In the rows, zero is written as 128.
These are runs of 7 systems, one row a step. Runs of the same system follow the same rule from any start.
run 1, W:
[[133 164 143 110 173 133 102 145 138  88 141 187 158 106 145 134 128 154
   88  89 133  65]
 [138  75 162 105  76  79 138 118 123 126 129 103 119 105 123 115 129 181
  125 167  97 171]
 [174 144 125 154 168 133 142 112 126 172 139 134  44 160 134 124 108  73
  142 106 129 115]
 [ 77 145  82 103  86 143 144  88 130  87 107 154 172 139 135 157 117 122
  122 168 180 110]
 [128 126 132 161 140 163 108 191  86 137 151  89 148 122  78  95 161 142
  165 119 122 173]
 [109 139 145 156 162  76 118 143 177 129 121 135 155 121 189 170 119 130
   99  88 104  80]
 [163  98 136  52 108 125 124  72 134 138 106 148 131 119  82  92 143 151
  108 134 100 162]
 [162 136 145 149 127 170 133 162  96 116 155 118  43 122 164 145  78 110
  130 151 141 115]
 [ 89 133  82 135 118  71 158  96 151 136 123 101 164 152 125 104 139  95
  156 162 182 104]
 [ 96 152 132 150 141 177 109 143  73 121 137 183 137 132  77 143 167 162
  143  81 113 152]
 [135  91 140 152 112 121 120 160 189 113 103  81 170 119 190 170 106 131
  109 117  97 143]]
run 2, Z, 11 rows:
[[143 148 134 123 160 115  81  93 141  91  67  98 138 181  90 128  90 121
   98 135 132  84]
 [138 116  80 148 160 170 115 140 116 168 150 119 163  60 158 128 145 142
  116 185 142 140]
 [ 82 118 180 100  93  97 151 193 121 127 146 152  99 115 151 119 156 117
  156  86  87 137]
 [142 138 122 128 137 104 131  46 159 107 101 123 127 174 118  90  87 153
  118  79 144 111]
 [192 111  89 166 133 162 131 124 105 138 156 125 114 109  99 170 151 139
  125 200 162 134]
 [ 86 145 165 111 123 108 119 195 104 133 116 142 134 144 155 135 115  54
  141 149  91 152]
 [ 85 172 100  96 126 143 131  77 162 128 120 113 173 127 139 108 121 157
  107  53 136 107]
 [161  73 132 162 125 133 114 147 122  99 130 111  98 102  86 148 171 197
  133 153 139  96]
 [154 101 156 142 165  89 119 148 123 159 117 149 113 139 175  91  88  62
  140 156  96 166]
 [114 184  95  72  89 150 177  79 135 148 168 155 144 123 142 135 127 119
  115  95 149 142]
 [106 131 146 145  98 133 106 144  95  75 103  88 104 160  53 160 145 168
  138 144 140  97]]
run 3, Z, 11 rows:
[[144 161  98 144  97 155 157 163 124 130 194  85 131 101 106 181 166 150
  128 143 172 107]
 [ 76 100 165 131 146  65  92 161 123 112  64 147 139 155 114 123 142 100
  143 147  90 114]
 [143 138  96 135 160 179 124  75 150 160 134 140 152 104 175 107  98 156
  104  68 121 158]
 [166  99 148 100  69 123 161 173 133  95 164 112  84 107 103 152 167 142
  137 156 147 104]
 [116 150 150 132 175  70  99 103  96 140  93 133 131 178 111  76  85  88
  135 155 114 138]
 [106 157  64 154 114 180 158  90 134 161 160 136 145  99 169 180 132 148
  114 112 156 137]
 [121  88 164 109  96 135 115 201 132  75  97 126 110 148  79 136 174 114
  155 121 114 111]
 [155 157 135 140 197  98  95  98 139 132 121 126 173 134 160  77  70 133
   94 116 122 126]
 [131 108  93 119  79 132 173 116 133 171 174 123 120  71 133 166 179 161
  128 157 138 145]
 [106 128 183 111 126 115 108 148  95 110  86 141  58 177  97 116 114  93
  149 111  94 119]
 [139 158  73 149 158 157 129  79 151 118 130 114 171 135 172 108  73 124
  113 126 182 115]]
run 4, L:
[[ 94 158 126  83  70 121 155 145 128 151 151  83 112  96 155 180 129 117
  105 183 130 112]
 [ 76 112 140 111 139 114 101 128 135 124  61 110 102 167  77  96 161 114
  157  90 106  95]
 [132 119  96 187 171 174 123 120 135 105 143 175 152 109 183 111 111 161
  134  79 159 118]
 [182  92 142 124  90  89 158 166 129 124 175 128 157 112 126 128 148 120
  141 178 129 183]
 [132 198 166  96 135  89 117  91 101 154 123 127  94 170  89 149 101 114
   93 118  91 123]
 [ 94 111  73 129 121 191 111  83 152 129  78  92 123 108 146 159 124 154
  108 140 146  96]
 [130  88 134 127 147 147 121 213 119 106 132 144 120 116 124  76 164  81
  178 146 145 114]
 [100 170 152 144 128  60 154 116 125 118 168 158 170 147 166 108  96 144
  130  78 128 145]
 [172 111 112 143  99 144 137  89 136 159 139  97 120 119  80 177 158 186
  109 120 109 164]
 [163 120 144 115 161 150  87 148 119 117  84 156  89 141 131 158 104  66
  103 183 112  99]
 [ 72 161  94  84 121 137 140 108 133 131 126  99 163 119 162  61  98 101
  136 139 167 122]]
run 5, E (11 x 22):
[[209  70 128 126 155 140 123 111 168 142 122 179 115 107 118 135 166 140
  114 101 100 134]
 [181 121 142  91 116 127 136 123 119 129 136 155 124 123 176 112  70  75
  108 188 123 171]
 [ 89 200 114 120 105 114 154 107  90 152 159  66 101 149 124 118  92 107
  136 162 161 122]
 [ 54 132 108 177 137 125 115 142 119 112 103 127 117 136 104 172 175 153
  149 117 148  64]
 [129  69 125 149 149 164 100 158 157 107  89 157 177 128 129 110 160 134
  145  73 102 161]
 [210 141 160  77 119 123 144 144 151 122 180 139 159 112 138 108 112 130
   96 104 108 165]
 [147 152 143  99 118  68 133  76 100 151 136 110  91 123 118 133  98 145
   95 205 128 117]
 [ 71 133  89 157 147 157 125  98 108 170  93 118  63 128 152 142 122  99
  147 148 139  97]
 [ 90 104 111 149 107 163 141 186 151  73 120 135 151 147 150 124 147  97
  174  89 165 112]
 [154 141 161 136 130 105 118 160 112  93 155 138 189 149  67  99 147 161
  136  91 121 167]
 [172 140 133 130 150  91 122  84 137 179 145 140 144 100 130 173 130 169
   72 131  85 144]]
run 6, C, 11 rows:
[[ 89 146  93  75 160 148 118  74 150 159  85 141 112 120 154  98 117  94
  110 120 132  80]
 [125 107 119 153 121 165 145 131  99  85 168 146  99 102 132  83 133 199
  162 105 177 115]
 [159 107 163 179 131  52 145 181 137 119 146 126 125 170 120 133 140  87
  165 128 123 140]
 [136 170 103 111 129 128 122  80 131 142 114 178 199 152 120 176 119 100
   86 138 113 164]
 [117 126 126 102  91 205 106 138 110 125 114  71 108  94 114 152 128 177
  107 134 109 144]
 [105 123 137 117 169  95 115 157 151 144 108  77  89 120 151  76 124  92
  142 135 131  59]
 [114 126 104 138 146  95 155  82 116 124 158 212 150 111 145  89 140 158
  140 120 166 122]
 [172  95 162 164  80 131 151 153 120 105 147 138 104 150 114 165 130 150
  146  99 104 187]
 [155 162 118 116 140 130 105 133 155 131  91  89 160 180 120 157  97  43
  105 152 122 128]
 [ 79 167  92  89 132 176 108 105  84 143 134 126 154  79 108 121 147 166
  105 169 148 112]
 [ 82  92 164 149 124 101 133 164 130 141 132  97  68  99 153 110 149 174
  156  85 100 106]]
run 7, W (11 x 22):
[[140 124 120 130 174  96 104  71 150 143 105 131 123 119  91 119 154 186
  102 101 119  76]
 [142  57 140 110 101 153 133 132 116 117 110 194  83  95 159 142 134 131
  131 163 104 154]
 [159 156 125 126 116 120 165 140 137 134 163  95 121 166 155  87  81  56
  156 123 158 156]
 [ 99 199 101 143 132 119 127 101 101 111 146 122 154 149  71 169 147 161
  114 130 170  80]
 [ 82  67 125 162 130 144  91 155 116 143  78 120 143 104 123 150 166 158
  142 146  85 158]
 [166 123 136 103 168 135 130 152 180 145 134 151 142 115 189  87 112  78
  118  73 104 133]
 [156 167 153  63  85 103 144 101 120  83 160 129 124 130  99 126 107 166
   92 145 151 104]
 [124  99 128 190 132 120 122 119  80 155 117  86  56 138 100 135 125 145
  159 180 129 139]
 [ 91 123  73 153 153 140 145 117 158 154 110 178 147 136 176 140 144  64
  150 108 148 117]
 [122 156 142  77  90 165 125 157 122  80 143 142 199 134  93 116 140 144
  121  95 130 161]
 [165 132 166 176 158 101  96 163 126 126 139  59 118 120 127 144 104 173
  105 134 104 114]]
run 8, E (11 x 22):
[[ 58 128 119 131 100 186 112 135 126 109  79 139 123 135 126 194 149 146
  126  84 104 118]
 [186  92 138 130 151 163  98 174 174  82 113  87 160 127 123  91 124 133
  125  97 133 119]
 [170 134 146 101 155  77 141 123 112 148 186 165 141  89 132  63 133 150
  119 143 132 138]
 [105 130 134 126  85  88 159  71 106 169 122 144  66 135 146 174 111 133
  122 149 101 154]
 [126 141  94 137 132 180 115 126 142 119  80 101 100 176 114 163 112  58
  136 137 153  94]
 [ 98 140 110 152 152 158 109 181 109  79 148 132 199 112 139  91 135 143
  146 132 176 113]
 [110 114 161 133 111  76 140 147 126 156 160 117 151 103 110 115 171 184
  139  82  82 170]
 [176 121 145  87 130 108 121  79 165 143  94 159  95 145 116 170 126 118
   83 105  83 110]
 [163 116  95 115 136 190 116  98 112 111 112 129 107 118 156 107  73 105
  112 197 168 130]
 [ 85 154 128 154 123 113 155 185  95 142 180  84 109 118 154  94 124 104
  173 149 159 126]
 [ 62 142 135 146 114  69 137 117 138 111 110 152 153 169  90 151 171 144
  151  71 123 105]]
run 9, B, 11 rows:
[[123  86 115 155 123 163 120 152 176 104  94  86 162 137 186 105  92 109
  146  97 129 156]
 [179 166 150  89 159  98 130 153 136 120 175 117 138 122  80  77 153 132
  120 109 146  89]
 [ 93 129 141 148  96  66 138  89  96 131 135 158 134 113 146 180 114 183
  106 170 113 147]
 [148 108 103 129 133 189 126 108 138 194  98 101  75 135 120 142 136  86
  136 110  92 163]
 [122 137 120  88 130 157 125 154 139  55 117 164 132 136 148 104 112  91
  129 140 182  65]
 [ 99 132 136 177 132  85 125 145  92 125 152  82 171 129 106  75 128 178
  162 137 140 170]
 [147 147 134 150 146 109 136 133 150 166 152 154 113 117 125 214 173 136
  103  84  94 101]
 [141  85 120  73  94 141 121  80 163 107  64 148 152 141 143 123  99 105
  105 150 109 160]
 [151 162 141 113 159 174 111 157  74 135 162  91  81 111 123  63  91 126
  133 150 146 124]
 [ 66 134 108 159  95  70 172 138 139 126 155 122 126 126 145 165 163 136
  157 139 170  82]
 [124 102 126 153 150 139 103 106 123 140  84 170 152 165  79 123 157 132
  145  75  87 177]]
run 10, A:
[[109 169 137 119 118  87 119 123 105 123 140 167 165 111 136 206 126 147
   79 185 117 113]
 [ 91 108 122 135 132 159 102 138 127 185  81  69 121 131 116 124 143 110
  145 112  75 175]
 [150 135 122 114 178 151 125 140 160 116 143 155  95  99 160 106 138 129
  117  81 149  46]
 [114  71 139 113  78  97 140 117 127  69 113 130 155 126 126  81 120 173
  147 160 150 152]
 [170 173 143 167 132  96 159 113  91 173 185 136  83 162 111 141 114 109
  143 116 122 167]
 [106 144  97 119 111 151 114 108 158 109  75 136 163 150 139 217 121  94
   92 151 130  99]
 [123 129 125 110 165 187  87 170  89 145 125 103 146  99  94  62 145 129
  141 143 118 153]
 [104 124 150 150 135  67 152 156 158 125 166 131 119  89 199 131 130 164
  125  95 129  80]
 [141  82 117 101  93  96 147  66 156 133  91 129 122 164  71 102 156 129
  150 113 123 154]
 [198 157 146 147 146 173 117 120  87 108 153 167  83 143 135 158  73 122
  100 136 129 139]
 [ 83 141  94 118  96 131 138 149 142 127 119  69 172 126 158 144 116  83
  133 189 160 126]]
run 11, B (11 x 22):
[[150 140  94 177 177 123 135  90 107 144 154 152 161 152 120  59 111 121
  160 119 169 162]
 [151 141 137 140  88 149 145 186 116 103 178 145 146 111 109 210 167 149
  119 130 129 140]
 [ 96 140 144 100 125  90  98 117 151 143  58  87 158 166 122 144 107  84
  105 140  81 137]
 [137 142  93 106 179 184 107  90 123 147 137 138 126  75 148  84 120 166
  100 121 147  96]
 [111  68 156 127  72  95 161 176 130 102 146 118  83 100 151 117 151 151
  164 144 134 123]
 [133 166 138 159 157  88 139  95 119 158 128 149 109 199 108 113 109  83
  152  79 117 147]
 [169 136  80 146 114 189 127 102 130  91 141 157 171 124 116 184 128 153
  101 150 172 133]
 [116 107 159 101 123 118  95 202 118 134 100  77 143 117 111 121 141  92
  132 183  91 145]
 [ 71 187 118 109 168 111 129  99 138 163 143 140 138 109 175 108 114 132
  107  76 125  86]
 [140  63 120 133  82 141 145  94 142  99 122 126 102 109 106 121 156 209
  144 106 137 135]
 [184 114 168 156 157  95 121 159 117 129 123 144  72 169 131 125  96  66
  142 148 108 134]]
run 12, L, 11 rows:
[[135 165 112 104 100 101 148  90  99 151 173  78 147 105 117 112 106 162
  109 191 154 151]
 [ 86 130 142 127 118 120 124 141 113 166 105 108  48 127 105 181 165 116
  134 128  93  93]
 [106  93 101 137 154 163 110 106 170 102  63 159 153 159 163 103 110  94
  141  86 135 119]
 [163 140 120 132 122 161 144 172 109  97 200 142 174  97 124  88 138 153
  142 126 169 153]
 [128 143 176 148 115  28 131 141 108 140 147 111 123 138 121 166 123 147
  113 160  94 135]
 [135 130  93 111 151 154 116  49 151 192  80 111  98 140 109 138 129 114
  107 107  99 131]
 [123 105 115  94 114 211 118 167 127  74 115 162 114  97 159 130 128 116
  127 141 156  97]
 [108 132 150 148 127  62 139 166 115  90 146  97 156 155 123  60 113 119
  169 144 161 131]
 [119 167 110 173 140  95 152  90 123 185 171 141 133 126 113 173 163 166
  122  79 113 135]
 [161  69 135 120 109 169 100 124 147 126  73 147 125 123 136 180 128 121
  101 145  75 165]
 [169 161 134  74 156 155 113 143 129 104 130 105 122 139 127  63  81  76
  118 152 158 100]]
run 13, C, 11 rows:
[[123 130 122 140 160 124  95 116  92 133 104 184 205 148 116 109 116 101
  125 163 112 191]
 [129 166 138  92  82 170 146 156 130 152 173  96 126  84 152 181 128 151
   92 107 100 151]
 [111 102 133  91 126  96 111 105 168 117  64  65  96 145 103 100 130 124
  123 135 128  67]
 [141 134 102 164 197 145 117  96  83 149 153 184 111 108 147  74 114 142
  138 137 156 124]
 [121  95 140 149  62 113 178 182 137 102 167 152 124 122 161 169 153 123
  162 124 136 155]
 [146 162 148 100 131 106 109 112 146 123  91 116 157 201  69 125 119  81
  118  93 100 146]
 [134 164  92 151 156 173  98 100 103 138 137 105 153  93 137 165 103 174
   81 171 146 118]
 [ 87  66 138 101 111 121 132 179 132 153 111 107  88  79 141 104 179 120
  159 153 104 115]
 [116 162 149 111 155  96 139 100 141 116 134 177 118 159 161  80  91 110
  129  53 130 104]
 [189 108  97 176 101 136 154  99 130 100 163 120 155 135 105 145 126 176
  133 146 175 158]
 [142 122 156 126 132 123 103 181 102 145 104 128 100 149  89 170 147  67
  132 175  85 144]]
run 14, A, 11 rows:
[[ 73 145 124 182 170 165 113 161  77 140 138 134 104 121 166  83 107 126
  166 103 140 131]
 [113 117  96 138 102 105 170 134 185 107 157 146 180 115 138 147 184 148
  143  81 166  99]
 [190 108 173 111 133  92 105 130 116 112 116 156 153 159  65 110 135 135
  118 127  85 177]
 [163 156 124 141 143 133 123  92 137 166 132  84 106 120 190 157  56 121
   83 150 112 134]
 [ 81 128  98  65 100 157 137 132 121 145 109 109  91 104 108 126 168  95
  138 179 149  88]
 [ 72 129 158 174 153 138 106 165  75  85 123 174 111 142 132  96 121 158
  165  82 129 121]
 [161 110  87 183 120 108 164 113 187 125 159 110 187 136 144 138 143 143
  143  87 166 143]
 [195 132 155  66 125  99 120 129 125 135 134 172 146 130  81 143 148  97
   93 166  95 151]
 [ 95 156 148 126 129 144  96 113 107 146  95  76 105 126 174 140  53 137
   95 138  88 142]
 [101 125  80 121 131 159 144 129 136 156 134  87  79 103 112 113 177 119
  158 136 174  66]
 [100  88 153 150 134 110 119 157 103  63 116 220 139 138 132 102 145 146
  161 113 137 123]]

Name the system that made each run.
run 15:
[[101 107 130  82 148 123  83 118 119 131  62 121 130 112 144 108 104 103
  102 208 111 110]
 [ 70 141 117 133 126 167 145 128  84 164 160 118  72  90 158  85 129 160
  159  96 133 137]]
 -> A
run 16, 2 rows:
[[124 124 120 124 101 144 144 141 181  99 145 130 157 102 132 176 176 183
  109  58 132  90]
 [199  76 163 123 145  88 105 145 141 106 101 108 130 154  81  74 127 113
  137 156 111 147]]
 -> A
run 17, 2 rows:
[[188 110 151 117 143 169 110 140 115 108 124 201  86 116 162 156  97 103
  102 144 106 131]
 [125 157 125  76  83 128 154 137 127 122 152  74 162 136 133  76  94  99
  136 151 150 171]]
 -> Z
run 18:
[[103 114 108 136 100 156 119 111 178  81  68  80 133 172 116 158 123 133
  131  87 142  94]
 [162 133 119 143 208 150  81 158  97 128 135 126 157 111  97  63 136 128
  131 158 145 118]]
 -> C
run 19, 2 rows:
[[107 114  86 106 110 161 135  64 157 111  88 129  93 132 109 144 147 155
  121 107 159  65]
 [134  97 139 189 174 159  98 173  84  97 126 138 108 136 117  70 118 137
  173 127 147 135]]
 -> C
run 20, 2 rows:
[[158 105  93 206 163 132 129 141 168 107 117 146 152 170 118 157 156 101
  157  92 161 108]
 [175 123 121  85 144 133 114 127 139 118 137 178 213 105 136 102 125 115
   96 155 124 167]]
 -> A
run 21, 2 rows:
[[ 78 115 117 138  79 135 153 163 139 113 135 179 152 107 164 211 163 125
  132 130 125 132]
 [139 128 159  98 118 145  87 146 134 107  79  73 157 167  77 101 112 115
  123 110  92 162]]
 -> E
run 22:
[[138 158 137  84  91 108 156 128 112  90 179 182 191 127 121 109 125 138
  121 135 152 161]
 [129 167 162 153 111  88 118 134 110 150 134  71 133 158  95 186 116 146
  107 128  83 162]]
 -> A
run 23 (2 x 22):
[[134 122  99 121 131 133 147 146  97 119 181 129 122  78 123  84 155 151
  147 188 190 100]
 [ 73 130 163 161 105  57 150 142  95 153 134 144  92 155 145 146 125 112
  162 124  97 155]]
 -> L
run 24, 2 rows:
[[ 84 159 138 138 112 101 116 146 109 160 127  49 125 132  70 161 165 157
  130 131 103 123]
 [104 100 112 133 174 122 102  90 165 141  71 183 126 115 164 158 140 128
  104 110 104  82]]
 -> B
run 25, 2 rows:
[[ 84 101  93 173 173 116 123  85 132 159 100 112  88 120 143  81 138 151
  160 113 146  88]
 [155  79 113 123  96 157 165 125 139  97 152 213 115 112 138 131 162 141
  150 107 154 140]]
 -> A
run 26 (2 x 22):
[[108 139 149 125 110  97 118 152 101  61  99 132 112 181  92 141 112  95
  143 180 160  86]
 [100 147  84 199 185 132 107 115 108 175 135 116 194 123 136 114 127 136
  140 133 135 164]]
 -> B
run 27 (2 x 22):
[[ 73 143 123  98 103  99 126 114 138 154 118 140 184  92 127 186 172 164
   90 136  91 128]
 [133 102 149  76 121 184  91 120 141 128  69  95  82 114 121 122 113 144
  101 109  82 118]]
 -> E
run 28, 2 rows:
[[127 150 134 120 103  96 117 114 161  64  89  94 174 180 118 166  90 123
   99 141 144  98]
 [156 120 109 142 182 147  93 111  80 177 133 127 133  94  84  96 151 158
  121 182 118 154]]
 -> W
run 29:
[[ 91 120 120 171 110 134 112 138 149 142  95  41 166 143 125 158 127 148
  133 108 102 162]
 [162 107 128  95 178 137 109 148 176 147 117 152 106  89 139 133 171 112
  104 105 107  62]]
 -> Z
run 30, 2 rows:
[[105  94  94  69 107 114 159  77 174 154 103 136 108 115 126  88 168 112
  145 115 140 100]
 [146 127 160 138 111 178 125 150  77  70 135 185  67 151 122 141  97 129
  144 119 136 136]]
 -> E
run 31, 2 rows:
[[114 134 146  97 123 106  89  88 119  78  86 127 162 126 120 134  91 185
   77 168 123 106]
 [166  83 116 142 147 144 138 133 109 194 158 107  70  77 133  92 152 136
  150 158 116 156]]
 -> W
run 32 (2 x 22):
[[187  96 124 157 122 153 113 126 165  70  99  83 111 163 124 150  92 130
  119 139 158  96]
 [122 154  88 121 171 111 128 130  98 149 151 159 161 121 107  98 154  83
  141 198 175 108]]
 -> L
run 33, 2 rows:
[[ 85 112 115 144 136 131 113 115 119 108  87 198 198 163 112 121 145 117
  148 106 118 175]
 [182 153 141 127 124 176 121 165 140 132 168 106 171 105 148 161 110 143
   90  97  99 174]]
 -> W
run 34:
[[136 151 146 108 137 163 109 188 137 160 144  99 141  99 106 160 170 131
  108  81  74 138]
 [142 103 155  78 133  83 109 107 174  89  97 130 151 108 157 106 105 162
   83 133 115  85]]
 -> E
